In the data rows, 128 means zero.
Some points:
[ 88 171 145 180  96 136 156 103  74 171 115  94 175 170 164  77  90  93  91 161 145  80 151  88 160  70  89  90 144 178 105 150]
[ 84  94  95  83 100 100  91 143 168 105 157 151  86  81  90  71  94 156  97 100 115 156 103  81  93 158  97 163  99  76 121 108]
[100 165 149 169  91 125 116 155 164 158 150 156 175 171 167  75  84 142  96 157 143 172 162  88 164 159  87 161 159 182 108 146]
[101  91 110  64  95  92  96 109  74  93 132 106  88  83  79  76  92 106  94 104 109  84 104  85  89  83  86  87 103  82 110 117]
[173 152 140 179 146 164 106 101  78 177 109  83 175  78  96 177 153  98 159 149 112  76 137 167  83  78 154  88  94  78 137 108]
[ 79 163 125 168  98 140 109 157 175 157 144 160 169  70 101  70  87 156  98 152  99 162 143  85  90 170  92 162  97  70 109 106]
[ 93  98 105  70 101 120  97 152 159  83 140 150  89  99 107  74  81 152  96 105  98 161 115  83  96 156  88 167 115  96 112 110]
[105  92 117  74  97 123 150  96  84  91 116  92  86 168 160  75  97 101  94 111 160  84 102  87 166  75  87  86 155 176 119 156]
[ 91  90 111  84  89 116 152 140 167  92 140 161  88 170 160  72  94 145  99 111 149 164 112  85 160 161  89 164 153 165 108 146]
[165 162 135 171 152 152 166  98  68 158 145  88 171 168 169 161 145  83 135 145 131  80 148 164 165  71 152  89 151 172 129 136]
[ 97 163 151 177  95 150 146 159 174 162 160 163 171 165 181  69  83 156 100 141 140 180 153  78 162 167  90 157 159 177 109 141]
[157 107 111  87 151 152  89 157 164  93 135 158  88  85  82 170 160 144 153 100 110 151 111 167  79 172 165 162 102  77 145 106]
[ 90  85 125  87 117  88 136 151 175 107 154 144  92 174 155  70  88 159  93 102 145 167 109  85 170 158  86 158 147 168 115 148]
[152 168 162 183 152 123 167 102  77 175 139  94 167 167 168 178 169 104 155 153 132  91 149 154 172  88 164  86 159 172 135 154]
[149  88  98  74 154  78 165  95  74  94 114  94  97 163 172 175 146 101 155  99 160  75  99 165 164  78 157  86 156 181 130 144]
[ 84 175 164 171 100 140 163 105  76 153 111  93 173 163 189  79  89  94  99 164 159  87 160  87 160  74  88  91 168 184 113 155]
[ 86 102  94  85 101 114 180 162 179  99 133 164  86 174 156  72 102 154  91 108 137 171 112  86 159 180  91 158 152 165 122 151]
[100 151 134 177  88 169 136  94  76 170  97 112 171 166 169  71 101 113 115 157 146  91 139  92 164  84  86  94 149 167 115 150]
[169 166 143 190 160 164 107 150 173 164 104 147 175  81 100 180 169 151 156 156 106 168 153 162  95 172 171 155  99  78 139 100]
[ 94 156 144 187  94 153 178 155 182 147 133 167 171 165 170  65  92 165  94 162 153 175 154  86 164 172  84 164 144 172 116 154]
[141 167 136 175 159 137 163 152 170 165 136 156 170 171 170 178 156 158 157 160 159 164 149 164 169 176 178 160 158 171 144 146]
[ 91 108 143  69 110 138  79 109  69  92 124  96  88 102 104  73  89  99  93 104 103  97 113  91  93  96  83  86 108  86 106 112]
[163 156 143 182 140 148 198 148 184 165 151 156 176 168 182 161 158 154 157 150 145 171 149 168 174 171 155 162 152 171 139 147]
[149 156 147 183 147 161 132  99  88 155 117 107 172  79  85 170 153 103 153 158 105  89 148 159  95  94 163  92 102  75 148 116]
[102  99 108  82  81  99 158 142 171  98 121 174  87 170 146  77  86 153  95 108 155 153  94  81 161 167  93 165 135 149 109 142]
[172 101 123  89 156 100 106 164 178  92 156 165  86  86  89 162 150 158 152 107 105 172 101 161  99 174 156 162 103  77 150 114]
[173 147 136 169 159 152 156  94  81 158 114  93 167 170 132 168 161  99 158 143 136  88 144 163 151  89 157  95 147 175 143 148]
[148  92 127  75 153 121 139 141 178  98 132 156  87 170 155 165 159 145 157 119 143 161 103 164 166 158 150 155 137 178 145 151]
[ 84  99 112  83  85 115  98 152 174  94 140 151  86  94  98  75  83 150  98 100 109 171 121  90  85 162  92 160 105  79 108  93]
[135  98  96  78 150 127 149 156 169  99 151 150  90 165 165 170 159 154 157  94 134 158 104 165 159 162 148 164 152 176 140 154]
[105  97 108  85  86 100 158 106  76 106 110 103  79 174 186  69 106  99  92 114 149  89 113  92 181  99  86  84 148 174 118 151]
[104 154 150 171 112 149 150  86  68 170  99  90 171 173 165  66 110  94 100 154 157  65 148  88 164  84  96  92 151 176 124 155]
[162  97 112  76 153 117 152 156 163 102 137 155  85 169 153 168 150 152 147 118 149 159 112 164 155 163 146 163 157 177 145 146]
[147 100 108  73 169 134 150 159 170  92 123 163  87 167 159 178 158 151 153 108 154 171  92 159 174 171 167 157 158 184 141 155]
[154  96 112  80 154 101 168 155 177  96 140 152  87 166 155 169 155 154 157  95 133 167 102 165 155 163 166 155 165 179 133 145]
[151 154 142 183 146 155 108 106  84 158 144  95 171  90  85 177 161 112 165 151 111  93 148 158  95  91 156  84 111  91 136 108]
[ 94 161 144 202  96 153 106 146 172 173 123 162 168  67  77  71  90 152  95 157 107 157 152  84  98 174  87 164  98  71 114 110]
[155 159 146 182 154 177 110  93  61 160 111  95 174  79  85 169 158  97 154 162 106  71 157 164  84  77 158  85 107  85 142 102]
[161 111 141  79 159  97  89 153 167  89 154 161  89  89  95 183 166 149 155 106 101 178 111 160  90 158 169 165 115  80 134 106]
[161  89 124  85 150  90  89 145 167  96 155 158  86  94 118 168 146 149 149 102 107 168 100 165  98 167 155 162 109  95 140 113]
[152 101 101  76 154  92 140  96  69  95  97  92  83 167 157 177 174  97 146 109 142  80 110 159 167  80 160  87 159 175 145 143]
[143 159 150 179 145 165  90  90  86 172 132 102 171  83  96 156 163  92 156 160 116  78 156 166  99  78 155  92 101  77 140 111]
[168 108 111  91 164  99  94  96  75 102  80  98  85  91  82 173 162 102 162 103 120  85 108 158  96  81 168  91 104  92 139 110]
[161 101 110  85 149 130 166 103  83  95 107 100  86 169 163 162 151 104 149 108 160  87 115 167 169  82 158  89 148 174 134 151]
[161 163 153 175 160 134  80 110  75 166 109  85 174  86  78 167 156 102 150 140 103  82 153 160  84  73 165  89 104  83 140 102]
[160 111 112  81 171  86 106  98  71  88 107 101  85  80  99 177 148 102 155  98 101  82 105 160  90  86 158  86 105  71 139 100]
[161 161 120 168 161 162  90 107  83 168 112  94 171 100  96 177 146 103 152 147  98  81 157 156  95  90 152  92 106  91 145 106]
[166 161 155 168 146 137 135 152 166 152 156 158 172 173 158 175 167 153 163 132 142 167 150 159 163 170 154 164 154 175 139 147]
[142 157 150 188 148 125 174 156 167 155 136 149 166 169 169 179 153 144 159 156 152 161 160 158 158 164 155 160 152 174 142 151]
[155 149 149 174 159 150 106 158 166 160 151 143 181  85  86 178 167 150 139 134 112 168 154 161  86 160 168 162 109  72 135  96]
[147 110 118  75 154  91  91 155 161  85 153 148  89  92  90 179 160 147 146  96 112 167 108 157  86 150 149 160 110  84 136 105]
[102  95 113  90  98 113 109 102  92 109  98  95  85  77  80  75 107 115  99 111 130  79 112  82 100  93  89  86  98  74 130 113]
[159 167 155 186 154 169 103 102  97 168 127 104 168  94  96 184 163 105 156 159 123  98 158 161 103  92 155  86 110  89 150 110]
[162 103 129  78 148 108 107 145 162 109 134 151  83  85  99 186 149 145 155 107 104 152 107 156  93 151 158 167 107  79 145 109]
[153  89 113  76 152 145 166 151 171  89 124 146  90 170 159 171 161 154 156 118 148 167 104 161 155 152 165 162 159 167 148 151]
[ 89  98 137  77  93  85 173 153 161  90 153 145  90 169 154  66  81 148  97 100 150 161 107  83 159 150  95 164 146 178 107 140]
[127 155 154 176 160 167 139 149 167 161 137 160 171 177 155 174 156 152 153 137 141 164 146 167 158 169 163 159 146 168 131 142]
[ 89 153 117 184  85 126 154  93  81 156 108  98 172 176 144  77  87 103  94 152 151  83 153  84 169  84  91  91 142 159 112 154]
[165 101 117  74 138  90  90 152 174  86 141 140  87  79  94 172 157 150 133 105 103 171 106 159  89 163 160 159  95  75 146 109]
[145 102 113  76 158  85 169  96  73  89 126  81  89 168 163 168 140  86 154  92 135  82 110 164 150  83 153  91 143 174 135 145]
[ 94 158 162 190 101 134  80  98  68 169 109  89 165  73  80  79  87  96  92 154 108  80 150  84  77  90  89  87 102  79 109 101]
[ 87 156 140 183 105 156 127 144 167 149 131 164 169 172 137  73 100 157  92 157 145 164 135  83 157 178  90 162 141 166 115 143]
[161 100 100  79 159  99 138 148 164  93 137 144  84 163 170 178 155 149 155 102 160 159 114 159 162 157 166 165 155 172 135 145]
[ 87 160 127 185  91 170  92 151 177 172 135 164 174  81  93  76  85 157  90 141 108 166 150  85  89 176  90 160  98  82 112 105]
[ 98 160 128 182  95 155 136 101  88 169  96 109 167 173 156  69  95 108  97 148 150  86 139  90 157 101  86  82 151 172 121 149]
[ 92 155 156 179  87 152 123 157 172 160 156 151 169  90  95  76  69 151  97 155 113 161 150  84  93 158  89 162  97  85 107 108]
[ 85 100 102  69  98  79  94 161 169  89 151 134  86  79  85  76  75 143  93  81  96 173 104  91  89 163  88 167 101  72  93  94]
[158  98 108  99 141 101 105 136 164 111 139 160  84  72  89 159 169 165 149 122 110 158 104 162  92 169 147 160  93  77 144 111]
[ 82  98 115  69  93 123  89 113  87  88  96  96  89  85 108  73  93  99 111  98 115  98 106  90  85  94  88  85 104  74 115 111]
[161 156 137 179 161 138 104  96  83 162 108 104 170  84  92 171 169  99 160 162 109  91 142 164  96  78 166  88 102  78 141 106]
[102 154 144 180  86 182 167  98  84 161  97  96 170 169 174  75 101  90  97 162 144  77 157  82 158  84  95  92 150 178 114 141]
[ 90  93 102  81 106  99 116 103  87  92 108 102  91  80  80  71  99  97  98 120 100  90 108  84  90  93  85  90 101  84 115 109]
These points spread out most along one direction. Take the direction at right angles to it along which they spread out most. Go by this last direction. How many in every 100 of the points above lie lower along it than each point below? Round to a whole number. More than half of the points above lie lower than the first one.
[151 154 142 183 146 155 108 106  84 158 144  95 171  90  85 177 161 112 165 151 111  93 148 158  95  91 156  84 111  91 136 108] 22
[ 91  90 111  84  89 116 152 140 167  92 140 161  88 170 160  72  94 145  99 111 149 164 112  85 160 161  89 164 153 165 108 146] 79
[100 151 134 177  88 169 136  94  76 170  97 112 171 166 169  71 101 113 115 157 146  91 139  92 164  84  86  94 149 167 115 150] 86
[161 100 100  79 159  99 138 148 164  93 137 144  84 163 170 178 155 149 155 102 160 159 114 159 162 157 166 165 155 172 135 145] 31
[147 100 108  73 169 134 150 159 170  92 123 163  87 167 159 178 158 151 153 108 154 171  92 159 174 171 167 157 158 184 141 155] 39
[142 157 150 188 148 125 174 156 167 155 136 149 166 169 169 179 153 144 159 156 152 161 160 158 158 164 155 160 152 174 142 151] 65
[104 154 150 171 112 149 150  86  68 170  99  90 171 173 165  66 110  94 100 154 157  65 148  88 164  84  96  92 151 176 124 155] 88
[ 87 160 127 185  91 170  92 151 177 172 135 164 174  81  93  76  85 157  90 141 108 166 150  85  89 176  90 160  98  82 112 105] 72
[154  96 112  80 154 101 168 155 177  96 140 152  87 166 155 169 155 154 157  95 133 167 102 165 155 163 166 155 165 179 133 145] 33
[149  88  98  74 154  78 165  95  74  94 114  94  97 163 172 175 146 101 155  99 160  75  99 165 164  78 157  86 156 181 130 144] 40
[ 98 160 128 182  95 155 136 101  88 169  96 109 167 173 156  69  95 108  97 148 150  86 139  90 157 101  86  82 151 172 121 149] 89
[161 156 137 179 161 138 104  96  83 162 108 104 170  84  92 171 169  99 160 162 109  91 142 164  96  78 166  88 102  78 141 106] 14
